In the data rows, the value 128 means zero.
The table, row by row:
[138  74  99 176 162 142 132 166  78  81 125  91 112 201 137  99]
[154 134 143 149 134 145 125 116  71  77 101 105 136 212 111 156]
[201  87  94  98  77 117 142 137 180 125 187 107  75  95 124 164]
[140 113 116 113 161 108 136 119 116 149 157  89 115 156  91 141]
[178 116  79 154 110 129 133 146 156  98 138  96 105 139 146 118]
[198 133  87  71  65 105 122 144 190  69 138 132 112  82 120 125]
[132  84 103 163 151 114 114 123 102 101 165  96 101 163 127 147]
[122 185  94 165 182 135 114 152  85  96  94  56 147 184  89 107]
[159 155 141  98 104 109  89  93 109  48 115 127 124 116 111 145]
[190 124  49 166 115 137 136 154 155  93 148 100 111 129 132 141]
[148 160 147 112 138 137 145 107 118 136 103 108 114 108 134 125]
[129 161  67 203 193 132 122 139  72  75 113  47 136 174 110 119]
[167 110 150 146 153 169 168 167  91 116 111  92 130 178 159 115]
[148 139 173 109 164 137 157  95 119 166 135  91 106 135 137 141]
[137 140  94 163  99 127  90 118 165 139 123 123 149 116 120 158]
[154 173  84 116 170  73 155 145 150 121 101 105 152 149  94  99]
[149 147 146 116 118 112 105  85 105  48 102 141 137 152 104 171]
[139 187 126 121 168 120 133 106 101  88  86  80 160 176  93 150]
[142  66 116 135 149 118 133 120 106 119 187 105  89 148 108 166]
[156 171  90 116 133 109 136 162 152 126 121  97 147 144 111 120]
[ 86 186 103 173 146 114  90  94 132 156  89  86 183 145 104 140]
[150  85 116 170 161 147 126 159  82  95 109  99 120 183 137 107]
[119 208 171 181 168 130 134  64 139 197  83  88 179 135 156 156]
[136 214 131 126 167 134 155 125 116 147  92  72 156 160 136 117]
[154 154 145 106 113 111  92  79 105  57 112 122 126 142 110 169]
[140 133 119 113 153 119 137 143 114 141 137  78 121 161  89 147]
[164  84 113 119 137 101 150 120 158 137 175 128 122 141 117 109]
[168 133  83 118 123  76 161 134 192 126 139 136 135 104 133 114]
[120 172 134 179 121 117  92  60 112 100  93 122 169 158 120 199]
[125 138 104 173 130  91 107 102 161 144 121 135 148 122 117 119]
[155 148 137  86  80  96  74  92 113  43 108 126 133 116 105 159]
[113 179 148 174 154 137 123  78 136 173 109  92 166 134 144 145]
[161  61 141  90  83  94 110 100 114  92 171 142  81 105 112 147]
[127 155  99 168 160 126 137 136  94 104 113  91 115 174 103 108]
[147 203 154 139 168 138 151  61  87 116  91  94 168 169 122 182]
[154 127 107  86 129  73 138 143 171 101 136 152 138 100 133  73]
[156 144 162 126 171 130 164  97 108 180 135  83 122 146 129 143]
[139 199 139 174 208 144 152 101  87 152 109  74 140 175 149 131]
[165 169  84 114 176  71 175 145 161 126 104 116 141 152 110  92]
[160 115 142 141 143 159 170 148 101 122 120 100 133 156 150 105]
[157  53 146 127 125 139 144 153 103 115 164  83 109 177 129 130]
[150  70 106 156 137 161 136 178  85  95 127  88 116 185 133 110]
[165 203  67 109 139 122 147 169 168 137  93  79 128 158  86 106]
[149 179 117  93 122 114 132 140 116  95  88  87 117 130  80 100]
[195 118  60 106 123  80 172 159 231 147 146 147 137 100 143  99]
[130 108  64 169 173 108 137 149 127 101 125 126 116 149 132 104]
[199 102  95 109  82 143 148 176 178 111 134 111  97 126 132 134]
[138 204 133 123 167 140 159 117 126 156 102  98 146 158 122 119]
[145  71 116 159 167 121 124 117  92 100 161 104  90 173 134 140]
[133 169  96 192 205 141 158 129  79 117 117  71 127 182 147 115]
[153  81 119 116 158  98 134 111 159 137 171 123 101 128 119 126]
[158 139 166 117 167 119 159  89 124 183 152  95 124 150 128 137]
[124 187  82 163 190 132 115 155  99 103  93  60 139 191  96 119]
[166 172  85 108 125 123 142 143 157 125 117  91 123 149  87 133]
[152  31 155 116 111 135 142 136 113 128 161 102  79 157 121 142]
[140 135 114 100 114 118 113 125 130  73 116 111 118 134 102 125]
[158 186  87 125 137 132 137 159 155 130 107  88 127 136  87 122]
[138 200 160 147 172 124 134  87  90 108  99  96 147 173 118 178]
[136 208 186 151 187 127 153  82 102 137  92  99 156 170 133 169]
[110 183 148 181 155 122 106  72 119 172  89 108 165 123 133 155]
[161 136  72 152 121 125 131 149 154 112 125 112 115 125 134 134]
[158 111  52 156 191  84 137 144 163 113 147 135 134 143 133  83]
[161  23 141 120 118 149 161 168 101 108 164  87 100 191 123 133]
[142 123  79 159 126 118  93 131 106  47 139 106 107 144 124 113]
[146 132 122 115 107  90  97 106 119  58 116 121 103 121 104 144]
[138 154 101 179  89 114 108  97 181 151 123 130 148 116 119 178]
[121  82 149 155 117 117  97  84 130 159 164 106 120 135 128 165]
[155 153 136 110 120 124  97  81  95  60 103 125 132 138 104 180]
[155  75 102 177 133 164 128 181  88  77 133  88 123 201 141 116]
[130  65 107 156 146 114 135 110 103 124 186  96  92 164 129 152]
[148 206 146 141 166 139 164 118 125 165 101  87 149 157 126 110]
[148 131  64 169 130 126 120 147 131 102 139 107 106 145 136 122]
[153 136 174 133 181 135 183  86 113 192 159  79 119 139 148 154]
[144 183  84 113 174  80 161 157 153 123  91  84 156 162  84  69]
[ 99 185 125 208 130 102  83  33 131 119  97 106 186 168 101 189]
[127 201 150 121 199 136 159 113 110 153  83  75 139 149 122 118]
[127  85 103 173 159 123 111 116  87 112 155  90 112 161 121 146]
[160  83 106 120 154  79 151 113 166 143 161 127 114 121 119 127]
[162 103  77 124 121  92 151 148 208 141 140 146 144 106 144 108]
[147 105 115 109 152 114 140 115 116 138 148  85 103 149  83 152]
[148 166 138 116 129 104 108  78 102  51  96 108 127 146 108 169]
[174 117 141 133 143 167 170 164 105 120 117  93 134 178 147 117]
[163  46 112 120 141  74 148 127 156 141 169 126 112 126 122 135]
[130 219 136 133 184 134 163 131 116 158  90  80 158 158 124 120]
[122 195 121 128 159 129 131 114  92 102  86  78 136 186  92 139]
[141  94 113 166 149 116 114 125  95  97 166  88  92 159 128 151]
[154  57 130 129 123 150 144 166 101 106 142 101 109 176 127 135]
[147  57  98 176 153 116 114 120  91 105 180  92  78 175 123 140]
[133 185 117 133 160 129 128 109  95 106  83  80 156 176  87 150]
[161 116  81 152 136 141 128 139 140  96 137 113 112 144 140 125]
[133 134  93 168 151 129 109 119  86  87 129 102 128 168 133 146]
[148 105  69 181 175  99 132 143 134  87 129 108 131 167 129 101]
[157 137 159 125 172 130 158  92 111 178 161  95 121 151 137 150]
[143 119  79 150 174  94 147 154 154  98 138 130 150 154 134 101]
[180 172  94 115 105 144 174 126 164 157 134 104 123 100 153 134]
[136 157  89 138 180 131 124 129  98 103 118  85 133 162 102 125]
[168  64 106 120 153 124 156 185 153 110 137 117 119 173 130  87]
[130  92 102 180 166 153 132 156  74  90 130  90 121 173 140 123]
[118 146 132 121  90  96  85  91 138 108 104 127 131 103 121 137]
[147 134  83 158  75 122 106 108 193 147 127 115 155 107 142 146]
[107 208 155 183 164 133 126  60 129 191  93  86 164 137 146 147]
[131  84 150 160 106 101  97  74 140 174 176 103 115 133 114 165]
[125 145 118 122 145 108 148 123 124 137 137  68 116 143  88 126]
[107 140  88 173 144  84 106  88 187 162 121 133 157 124 127 115]
[167 181 126 115 136 133 170 107 151 161 111  97 129 128 135 131]
[134 146 123 107 149 131 120 131 107 130 128  61 110 173  86 136]
[125 203 118 169 177 127  93 108 122 145  69  72 172 157 104 124]
[153 108 149 137 140 114 116  59  99 104 160 104 115 175  94 194]
[154  67 105 181 148 170 141 190  70  79 124  92 110 184 129 105]
[129 190 151 162 156 144 120  78 142 168 110 110 164 137 157 148]
[149 173  90 121 174  97 145 154 152 139  92  98 147 152 102  89]
[124 117 140 197 119 135  93 109 114 133 102 113 156 162 142 136]
[123 139 122 113 141 108 142 127 133 134 140  77 122 157  79 133]
[151 130 156 121 169 123 164  96 127 158 147  99 119 160 142 147]
[133  87  81 176 160 147 126 167  73  71 129  94 114 190 146 120]
[139 127 126 166 122 145  92 120 130 153 109 124 162 148 139 124]
[153 117 106  72 103  72 116 134 166  70 118 158 122  97 131  83]
[105 112 141 163 114 123  95  75 140 153 138 122 132 129 111 161]
[150 122 146 147 130 144 134 126  97  86 115 112 139 170 108 161]
[134  84 130 148 124 106  97  81 130 149 162 103 115 142 110 154]
[144 127  98 156 130  93 101 132 104  59 123 121 105 139 124 123]
[165 135 106  84 124  81 131 129 174 109 127 145 131 103 117  96]
[151  92 137 132 143 104 119  74 105 122 181  97 102 168 115 199]
[129 119  76 172 170 104 138 140 125  96 123 108 126 164 124  98]
[153 122  59 160 171  80 150 151 168  95 136 142 131 156 137  91]
[170 174  96 131 119 123 145 155 152 126 102  98 125 137 103 116]
[141 150 105 180  89 115  96  99 179 141 117 113 141 126 121 153]
[164  86  87 118 157 111 163 166 174 105 122 123 139 155 133  85]
Every row adds up 2 patterns from a hidden set, each pattern the same size and each with its own weight. Each row also carries a little noise. Patterns are numbered from 0, in the order they first appear below.
Rows drawn again from the table, each followed by the numbers of its patterns, largest weight first:
[130 219 136 133 184 134 163 131 116 158  90  80 158 158 124 120] 0 1
[180 172  94 115 105 144 174 126 164 157 134 104 123 100 153 134] 2 0
[ 99 185 125 208 130 102  83  33 131 119  97 106 186 168 101 189] 3 4
[157 137 159 125 172 130 158  92 111 178 161  95 121 151 137 150] 0 5
[107 208 155 183 164 133 126  60 129 191  93  86 164 137 146 147] 0 3
[125 145 118 122 145 108 148 123 124 137 137  68 116 143  88 126] 1 5
[167 181 126 115 136 133 170 107 151 161 111  97 129 128 135 131] 0 2
[201  87  94  98  77 117 142 137 180 125 187 107  75  95 124 164] 2 5
[161  61 141  90  83  94 110 100 114  92 171 142  81 105 112 147] 5 6
[195 118  60 106 123  80 172 159 231 147 146 147 137 100 143  99] 7 2
[118 146 132 121  90  96  85  91 138 108 104 127 131 103 121 137] 6 3
[156 171  90 116 133 109 136 162 152 126 121  97 147 144 111 120] 1 2
[168 133  83 118 123  76 161 134 192 126 139 136 135 104 133 114] 7 2
[161 136  72 152 121 125 131 149 154 112 125 112 115 125 134 134] 2 8
[138 154 101 179  89 114 108  97 181 151 123 130 148 116 119 178] 3 2
[136 208 186 151 187 127 153  82 102 137  92  99 156 170 133 169] 0 4
[139 187 126 121 168 120 133 106 101  88  86  80 160 176  93 150] 1 4
[149 147 146 116 118 112 105  85 105  48 102 141 137 152 104 171] 4 6
[129 119  76 172 170 104 138 140 125  96 123 108 126 164 124  98] 8 7
[133 185 117 133 160 129 128 109  95 106  83  80 156 176  87 150] 1 4
[174 117 141 133 143 167 170 164 105 120 117  93 134 178 147 117] 9 0
[157  53 146 127 125 139 144 153 103 115 164  83 109 177 129 130] 9 5
[168  64 106 120 153 124 156 185 153 110 137 117 119 173 130  87] 9 7
[153 136 174 133 181 135 183  86 113 192 159  79 119 139 148 154] 0 5
[150  70 106 156 137 161 136 178  85  95 127  88 116 185 133 110] 9 8
[158 111  52 156 191  84 137 144 163 113 147 135 134 143 133  83] 7 8
[148 160 147 112 138 137 145 107 118 136 103 108 114 108 134 125] 0 6
[199 102  95 109  82 143 148 176 178 111 134 111  97 126 132 134] 2 9
[159 155 141  98 104 109  89  93 109  48 115 127 124 116 111 145] 6 4
[136 214 131 126 167 134 155 125 116 147  92  72 156 160 136 117] 0 1
[122 185  94 165 182 135 114 152  85  96  94  56 147 184  89 107] 1 8
[130  92 102 180 166 153 132 156  74  90 130  90 121 173 140 123] 8 9
[125 203 118 169 177 127  93 108 122 145  69  72 172 157 104 124] 1 3
[149 173  90 121 174  97 145 154 152 139  92  98 147 152 102  89] 1 7
[165 169  84 114 176  71 175 145 161 126 104 116 141 152 110  92] 7 1
[144 127  98 156 130  93 101 132 104  59 123 121 105 139 124 123] 8 6
[154 173  84 116 170  73 155 145 150 121 101 105 152 149  94  99] 1 7
[164  84 113 119 137 101 150 120 158 137 175 128 122 141 117 109] 5 7
[145  71 116 159 167 121 124 117  92 100 161 104  90 173 134 140] 8 5
[166 172  85 108 125 123 142 143 157 125 117  91 123 149  87 133] 1 2
[147  57  98 176 153 116 114 120  91 105 180  92  78 175 123 140] 8 5
[139 199 139 174 208 144 152 101  87 152 109  74 140 175 149 131] 0 8
[143 119  79 150 174  94 147 154 154  98 138 130 150 154 134 101] 7 8
[113 179 148 174 154 137 123  78 136 173 109  92 166 134 144 145] 3 0
[119 208 171 181 168 130 134  64 139 197  83  88 179 135 156 156] 0 3
[131  84 150 160 106 101  97  74 140 174 176 103 115 133 114 165] 5 3
[136 157  89 138 180 131 124 129  98 103 118  85 133 162 102 125] 1 8
[133 134  93 168 151 129 109 119  86  87 129 102 128 168 133 146] 8 4
[149 179 117  93 122 114 132 140 116  95  88  87 117 130  80 100] 1 6
[158 139 166 117 167 119 159  89 124 183 152  95 124 150 128 137] 0 5
[165 203  67 109 139 122 147 169 168 137  93  79 128 158  86 106] 1 2
[150 122 146 147 130 144 134 126  97  86 115 112 139 170 108 161] 4 9
[153 108 149 137 140 114 116  59  99 104 160 104 115 175  94 194] 4 5
[147 105 115 109 152 114 140 115 116 138 148  85 103 149  83 152] 5 1
[142  66 116 135 149 118 133 120 106 119 187 105  89 148 108 166] 5 8
[167 110 150 146 153 169 168 167  91 116 111  92 130 178 159 115] 9 0
[141 150 105 180  89 115  96  99 179 141 117 113 141 126 121 153] 3 2
[164  86  87 118 157 111 163 166 174 105 122 123 139 155 133  85] 7 9
[129 190 151 162 156 144 120  78 142 168 110 110 164 137 157 148] 0 3
[140 133 119 113 153 119 137 143 114 141 137  78 121 161  89 147] 1 5
[130  65 107 156 146 114 135 110 103 124 186  96  92 164 129 152] 5 8
[170 174  96 131 119 123 145 155 152 126 102  98 125 137 103 116] 1 2
[153 122  59 160 171  80 150 151 168  95 136 142 131 156 137  91] 7 8
[154  67 105 181 148 170 141 190  70  79 124  92 110 184 129 105] 9 8
[138  74  99 176 162 142 132 166  78  81 125  91 112 201 137  99] 8 9
[133  87  81 176 160 147 126 167  73  71 129  94 114 190 146 120] 8 9
